Each row is where one point has got to under a steady rotation. How many steps took it there?
The counts run from 0 to 677.
[137 113 115 156 125 129 105 100  77 166 126 127 112 135 189 150 163 178
 155  62 118 116 119 142 145 127 160 129  95 109 116  92 115 139 132 141
 120]  258
[133 111 125 135 133  87 111 105  96 181 106 156 127 158 213 148 169 149
 163 108 101 125 114 138 117 120 143 140  80 113 139  93 128 133 139 109
 148]  660
[132 123 118 140 153 106 140 128 106 152 171 124 144 156 168 148 153 159
 131  57  92 114  70 136 129 124 149 160  85 128  93 127  82 160 125 128
 133]  599
[103 101 144 107 114 114 150 127  87 162 142 192 102 156  89 148 139 150
 100  94 144 164  94 152 173 162 139 142 111 103 111 126 102 120 125 118
 143]  169
[ 99 113 112 125 146 115  89 138 123 127 171 178 161 140 150 144 156 139
 158  95  90 121 105 147 131 159 114 148 113 161  68 109  77 137 123 105
 139]  407
[115  87 140 124 109 138 124  87  73 156 130 148 128 150 135 153 129 156
 132  83 152 129  88 155 155 117 160 163 116 139 101 101  72 126 129  88
 100]  391
[126 136 108 139 160 107 117 154 122 160 130 169 142 155 126 164 166 173
 142  57  76 143 148 150 158 115 179 137 133 114 143 122  99 157 111 141
 125]  637
[115 110 106 131 122  96  94 141  65 145 161 182 135 119 106 161 183 168
 124  93 136 120 105 122 159 156  83 126  81 125  98 126 127 151 138 133
 148]  672
[119  72 126 116 147 142 107  71  87 185 123 122 107 150 165 144 152 163
 132  85 119 133 109 156 141 117 158 149 132 136 135 111  74 134 146 109
 124]  614
[127 105 154 122 133 138 119 109  91 153 145 169 161 168 158 163 136 124
 136  76 148 112 132 114 163 109 148 158 103 113  65  85 131 141 144 135
 124]  430
[102  96 140 126 100 133 132 106  79 154 140 173 129 146 110 156 125 166
 132  88 152 155 101 158 168 139 145 147 125 138  90 105  82 109 113  91
 108]  392
[110 108 132 136 112 101 121 118  98 133 164 164 170 171 181 133 149 117
 155  92 121  94  94 133 141 103 162 157  71 155  97 109  97 135 133 112
 140]  27
[ 91  69 119  93 112 141 123 111  84 152 163 150 142 135  87 151 171 138
 112  82 141 106 126 135 179 127 108 129  98 130  90 140 112 151 149 120
 141]  548
[105 104 130 103 124 132  98 120 104 139 100 187 144 167 106 171 148 163
 120  77 142 150 128 119 153 166 109 164 131 121  83  89 105 138 126 119
 108]  485
[ 94  95 133 124 115 117 124 114  73 159 155 187 107 146 105 153 129 169
 125  98 140 169 102 158 173 164 131 121 125 128  95 115  98 104 115 119
 134]  393
[105  79 107 107 141 112 113  93 119 182  98 134 141 140 175 154 166 155
 151 112  68 136 128 174 133 113 132 119 119 135 136 100 113 137 131  80
 140]  404
[127 100 137 131 124 136 121 129 107 173 113 148 139 127 147 168 158 132
 141  77 123 153  96 171 127 100 179 163 113 100 128  98  79 146 128  83
 110]  444
[106  96 122  75 157 106 169 110 138 172 109 160 133 203 134 143 143 148
 107  99  69 118 120 139 155 158 126 149 108 125 112 115 135 146 124 131
 152]  558
[129 105 133 121 164 146 110 123 106 164 121 166 153 129 117 167 155 150
 117  65 124 142 114 161 137 114 172 175 149 104 115  96  82 158 130 107
 100]  359
[136 129 112 134 147 100 130 114  98 171  86 164 151 129 135 160 175 173
 124  82  99 109 100 151 121 126 147 160 101 108 128  96 152 164 137 101
 106]  451
[102  86 118  91 113  97 129 129 104 163 144 164 111 141 114 153 165 135
 116 110 124 162  80 154 131 167  97 141  77 114 133 144  80 135 132  92
 166]  665
[104  80 125 103 107 124 159 103  85 158 167 147 160 143 108 167 148 135
 118  99 132 108 107 141 179 106 103 112  89 115  65 120 130 144 136 103
 140]  463
[138 126 129 149 149 109 129 128  83 156 167 153 134 156 153 138 154 153
 127  52 130 101  91 120 146 113 178 169  83 121 110 115  98 164 145 150
 131]  514
[121 107 113 135 134 107  90 140 105 135 147 141 151 152 119 192 155 164
 145  66 124 144 104 114 148 130  94 140 114 127  94 124  71 173 119 110
 121]  190
[ 94 115 114 111  90  80 155 145 112 151 112 198 119 181 123 129 155 153
 136 105  91 147 128 149 165 154 160 130  84 130 157 121 125 109 116 128
 151]  162
[123 109 101 111 149 139 135 130 133 172 114 126 148 138 114 178 167 167
 126  58  70 138 131 163 154 123 142 136 128  97 117 116  97 163 111 110
 117]  412
[124 116 130 126 141 118 106 101 101 144 106 171 162 157 138 181 129 170
 136 101 129 139 105 128 134 156 103 163 121 125  59  81 123 142 119  93
 101]  399
[121 104 126 127 127 152 100 115  98 151  90 168 146 155 123 172 147 161
 127  69 144 123 128 123 144 150 129 175 123 106  80  74 123 142 134 115
  90]  484
[111  74 145 105 131 125 113  98 116 152 144 139 146 194 180 145 129 118
 150  82 126 132 129 131 151 100 156 151 115 149 115 110  59 141 134 118
 128]  561
[117  88 127 127 115 134  90 103 111 164  77 154 129 167 179 149 159 148
 165  78 107 139 143 142 131 123 167 154 116 133 151  88  88 139 128 109
 115]  351
[135 131 108 138 151 111 149 134  93 174 125 164 150 117 113 169 175 175
 115  74  86 111  95 163 142 122 162 148 103  96 120 114 144 163 128 108
 123]  102
[131  91 142 107 157  92 123 108  92 195 127 153 100 160 167 160 151 126
 136  92 116 162 133 142 158 108 138 119 113  76 141 111 113 149 141 137
 164]  86
[102  97 121 102 121  86 167 129 120 177 129 172 149 148 133 152 148 136
 138 117  73 147 124 187 160 103 160 121 117 121 142 129 117 135 117  88
 156]  372
[138 106 142 118 143 140 113 128 109 171 119 138 138 152 177 159 168 119
 143  54 132 121 116 127 134 120 151 161  89  80  95  83 106 152 138 140
 128]  568
[110 102 122 136  94  98 106 107  90 128 141 152 162 176 183 158 138 156
 176  91 125 117 135 110 167 114 119 114  85 151  82  99 117 132 121 120
 133]  469
